In the rows, zero is written as 128.
The same turns and mirrors carry the whole set onto itself and the rows of a family onto each other. Which other rows belong to the same family as each row named below? List them in the order they appear above.
These 20 rows form 5 families of 4 rows each.
ruke: [138 136 171 133 155 125 103 145 118 158 142 118 127 104 123 139]
zur: [130 116 119 149 122 117 161 102 102 139 110 137  92 152 145 119]
kip: [122 122 131 142 124 113 157 111  82 152 114 134 110 154 155 113]
buto: [120 117 129 145 118 129 143 120 108 139 101 145  85 162 131 115]
busef: [144 148 149  77 118 113 154 119 122 129 105 150 114 102 130 145]
zare: [123 143 154  77 127 124 165 128 135 146 108 128 112 115 127 148]
loda: [130 145 155  82 122 125 166 112 127 149 105 151 114 120 120 143]
nitug: [141  99 107 139 166  97 115 123 118 111 131 127 136 139 118 116]
Sidap: [147 130 164 138 152 122  96 129 108 160 147 150 123 118 112 145]
Puv: [118 139 157  72 130 123 157 132 132 140 111 149 124 139 130 147]
lobit: [151  91 123 120 174  93 136 121 123 100 119 130 125 140 113 126]
gipo: [158  98 124 141 170  93 125 122 122  99 131 122 125 125 132 126]
Zaf: [119 123 101 130 117 110 157 108 101 136 108 136 114 151 147 112]
Mepa: [149  96 119 134 168  99 129 132 136 102 128 109 109 127 128 137]
Nel: [125 157 137  86 107 124 145 116 120 152 111 155 123 111 124 137]
Zibi: [144 136 175 123 160 119 108 132 115 156 145 138 143 108 118 139]
Gumes: [136 139 175 128 150 121  96 151 109 141 134 133 140 112 133 123]
zedu: [141 137 148 116 152 117  94 132 124 150 146 148 145 108 105 142]
Pofef: [117 116 126 148 125 125 157 117 107 151 108 119  87 153 139 118]
bobe: [152 102 118 133 155  97 118 136 131  91 131 132 110 133 145 142]

The rest of the family of Zibi: zur, loda, gipo
The rest of the family of Sidap: kip, busef, lobit
The rest of the family of Pofef: ruke, zare, Mepa

The same turns and mirrors carry the whole set onto itself and the rows of a family onto each other. Which other rows belong to the same family as each row named below? List them in the order they appear above.
These 16 rows form 4 families of 4 rows each.
kuri: [125 140  95 124 172 213 117 150 170 112 172  85 126]
binu: [136 135 114 127 131 131 139 145 166 160 126  93 107]
lemu: [136 148  74 155 155 165 116 125 144 142 181 115 133]
Pinug: [141 131 126 147 135 140 129 133 178 152 128  99 115]
sud: [137 129 119 135 128 137 138 143 177 158 124  98 127]
fav: [144 113  97 106 134 185 161 149 155 161 143  50 138]
paguf: [137 115 102 107 125 194 155 144 158 165 134  57 134]
keso: [148 129 127 139 139 131 134 137 167 156 133  92 111]
tuval: [132 144  65 145 166 160 129 135 144 142 186 112 129]
teka: [117 145  83 101 163 200 120 161 170 112 168  79 123]
tiken: [147 107 110 121 127 180 155 143 158 155 142  45 135]
merut: [116 147  86 113 159 205 112 143 168 109 175  78 125]
vogeg: [121 132  88 110 172 203 125 161 169 114 178  78 121]
runek: [150 109 117 117 127 194 145 140 152 165 139  56 128]
Nofot: [133 135  77 136 163 159 115 127 145 142 197 113 133]
Fasug: [139 133  82 154 156 165 112 120 142 145 190 111 129]

The rest of the family of tuval: kuri, binu, runek
The rest of the family of sud: tiken, merut, Nofot
The rest of the family of fav: Pinug, teka, Fasug

The same turns and mirrors carry the whole set onto itself and the rows of a family onto each other. Which other rows belong to the same family as each row named below? List them in the order they appear above.
These 32 rows form 4 families of 8 rows each.
suse: [107  96 157 125 121 165  93 138 130 153 156]
mipek: [101 100 188 107 161 145 102 152 134 109 144]
debu: [139 109 144 103 155 130 137 140 117 154  89]
sesut: [107  75 152 107 130 115 172 137 127 143 137]
deku: [120  92 156 140 121 153  91 136 121 144 158]
pez: [141  85 142  95 181 141 110 133 122 127 141]
lupuv: [136  85 151  94 187 150 123 137 118 131 136]
tef: [115  75 141 121 135 113 171 141 125 135 128]
Sutes: [132  59 184 120 131 150 142 148 119 150 146]
sar: [114 121 181 122 129 130 120 146 138 133  89]
Zalov: [105  77 144 106 136 123 173 134 131 129 134]
Leku: [137  68 178 127 131 147 139 143 109 158 154]
mapos: [ 83 106 123 113 120 122 125 130 130 136 140]
rap: [111 109 188 113 157 127  99 153 142 115 149]
riso: [109 137 178 121 130 128 127 136 133 133 100]
pipam: [131  97 147  99 155 139 137 122 112 148  87]
vibaf: [103 101 192 115 159 138 108 149 145 106 137]
boze: [147  67 170 121 131 156 141 144 118 144 154]
bak: [142 101 140 105 159 137 127 133 124 152  88]
dezi: [117  97 156 137 122 153  89 147 120 159 149]
nagag: [131  82 150  97 190 146 116 136 132 125 136]
Rivuf: [103 124 181 116 128 124 116 154 133 132  96]
Fikis: [ 90 114 116 123 128 127 121 133 132 137 136]
kose: [ 75 104 128 126 126 123 121 136 137 145 129]
Miz: [112  98 149 132 120 154  92 136 112 151 157]
tovu: [105  75 145 109 131 116 168 128 137 145 128]
tek: [133  69 157  91 181 138 109 139 120 130 135]
ruso: [137  58 175 130 139 142 142 139 117 154 150]
sebug: [101 106 186 104 159 138 110 141 146 108 150]
Zefod: [ 88 109 126 119 114 128 118 124 140 135 136]
pofo: [141  97 148 112 151 129 126 133 110 155  86]
voga: [101 118 191 121 129 126 126 141 134 136  96]

The rest of the family of pez: Sutes, Zalov, dezi, Fikis, sebug, pofo, voga
The rest of the family of rap: suse, tef, riso, pipam, boze, kose, tek
The rest of the family of deku: mipek, debu, lupuv, Rivuf, tovu, ruso, Zefod

The same turns and mirrors carry the whole set onto itself and the rows of a family onto each other. Which other rows belong to the same family as each row named below? List them in the order they appear above.
These 36 rows form 9 families of 4 rows each.
Zoni: [114 106 108 137 119  96 108 102 112 109  99 150 137 109 131 142 142 108
 145 111 156]
Tode: [120 112 167 136 172 112 112 103 109 108 137  88 134 139 116 119 124 146
  95  98 152]
sivup: [129  92 115 128 183 129 129 114  72 111 159 123 145 126 119  89 136  99
 122 103 103]
nuduz: [125 112 167 137 199 105  99 100 105 108 133 111 137 135 113 122 114 132
 104  91 151]
Luf: [124  80 124 130 167 117 121 101  86 110 168 107 145 114 112 103 149 105
 122 106  95]
raku: [123  71 112 118 134 138 107  96 115 122 107 160 127 144  71 112 117 127
 139 130 160]
Ravif: [117  88 110 125 157 130 149 123  84 110 152  93 139 131 112 106 146 106
 108 113 106]
bagi: [123  86 109 130 179 116 139 117  83 108 165 116 135 126 103 100 139  99
 124 105  97]
loma: [104 107 115 126 122 109 128 130 111 127  93 158 121 136 127 144 133 110
 142 108 156]
bil: [138  84 110 127 160 111 139 130  80 108 168 118 130 111 112 103 132 106
 127  97 104]
gigot: [126 117 159 132 178 127 108  96 115 120 141 102 145 147 119 104 112 156
 103  93 149]
Zotu: [136  85 115 115 163 106 145 108  82 111 151 105 148 124 119  93 139  91
 127 103 106]
sal: [131  83 113 108 139 120  95 102 115 129 109 155 127 152  72  94 123 137
 113 143 152]
robof: [120 106 169 117 178 105 108  87 110 123 144 103 141 148 117 109 113 137
 105  89 150]
sanor: [129  73 102 116 150 107  98  83 116 122 116 175 114 143  94 111 116 146
 132 128 149]
fek: [ 97 114 122 141 121  92 114 131 110 128  98 153 147 132 118 131 150 103
 146 103 140]
lemo: [106 118 118 132 117  99 114 122 113 127  99 161 138 125 127 146 138 119
 142  95 141]
Ves: [101 112 117 148 111 114 110 136 112 111 106 153 127 117 124 138 150 110
 138 108 146]
ket: [108 108 116 132 116  97 102 127 105 124 102 168 136 127 113 151 135  98
 122 113 135]
mipup: [125  79 114 130 142 135  96 107 124 120 121 169 112 147  79 104 121 148
 127 141 145]
saz: [106 119 116 147 120  93 120 125 111 105  96 157 128 127 119 138 147 100
 144 104 134]
Kosa: [135  78  97 122 134 131  98  90 110 122 111 158 128 148  83  93 117 137
 128 141 153]
Bop: [119 118 130 136 118 105 108 125 115 120  90 158 124 131 115 153 138 108
 139 100 134]
paviv: [111 125 122 148 103 120 105 126  95 126  95 147 141 135 122 137 143 116
 140  98 138]
Puva: [132  75 119 146 135 113  97  94 109 132  98 162 126 154  80 105 122 132
 123 142 153]
poz: [126 109 167 143 172 117 103 102 111 112 152  98 139 139 120 115 105 150
 112 107 158]
zesom: [130 101 119 126 184 124 134 124  78 119 161 106 145 119 119 110 134 107
 142 110 106]
Pip: [136  95 108 123 134 142  96 103 100 134 114 166 125 162  80 103 115 143
 125 134 129]
Kodi: [132  79 104 134 137 131  92  97 104 115 104 162 115 162  81  99 114 119
 131 136 147]
voruz: [133  96 104 125 161 123 140 120  82 109 154 115 148 117 118  94 140 104
 123  86 101]
nid: [119 103 160 134 175 107 104  96 104 122 149  95 127 142 137 111 131 147
  92 106 138]
gid: [130  90 114 122 143 121  94  91 120 108 111 163 113 155  71 101 115 138
 117 138 148]
zato: [134 113 173 132 177 122 110 102 100 119 131 101 141 130 123 114 130 149
  98  88 142]
Mel: [129 100 159 123 177 122 103 110  85 118 144  90 130 136 113 108 123 153
 109  88 154]
Zil: [ 99 106 162 135 175 128 119 101 111 130 151  98 134 151 101 120 124 148
 102  91 138]
Gired: [146  83 111 132 184 107 134 117  75  96 138 116 135 116 110  99 138  95
 118 106 110]

The rest of the family of gigot: saz, voruz, gid
The rest of the family of sivup: Bop, Kodi, zato
The rest of the family of lemo: Tode, bagi, Kosa
The rest of the family of Zotu: robof, Ves, mipup
The rest of the family of paviv: nuduz, Pip, Gired
The rest of the family of poz: bil, sal, fek

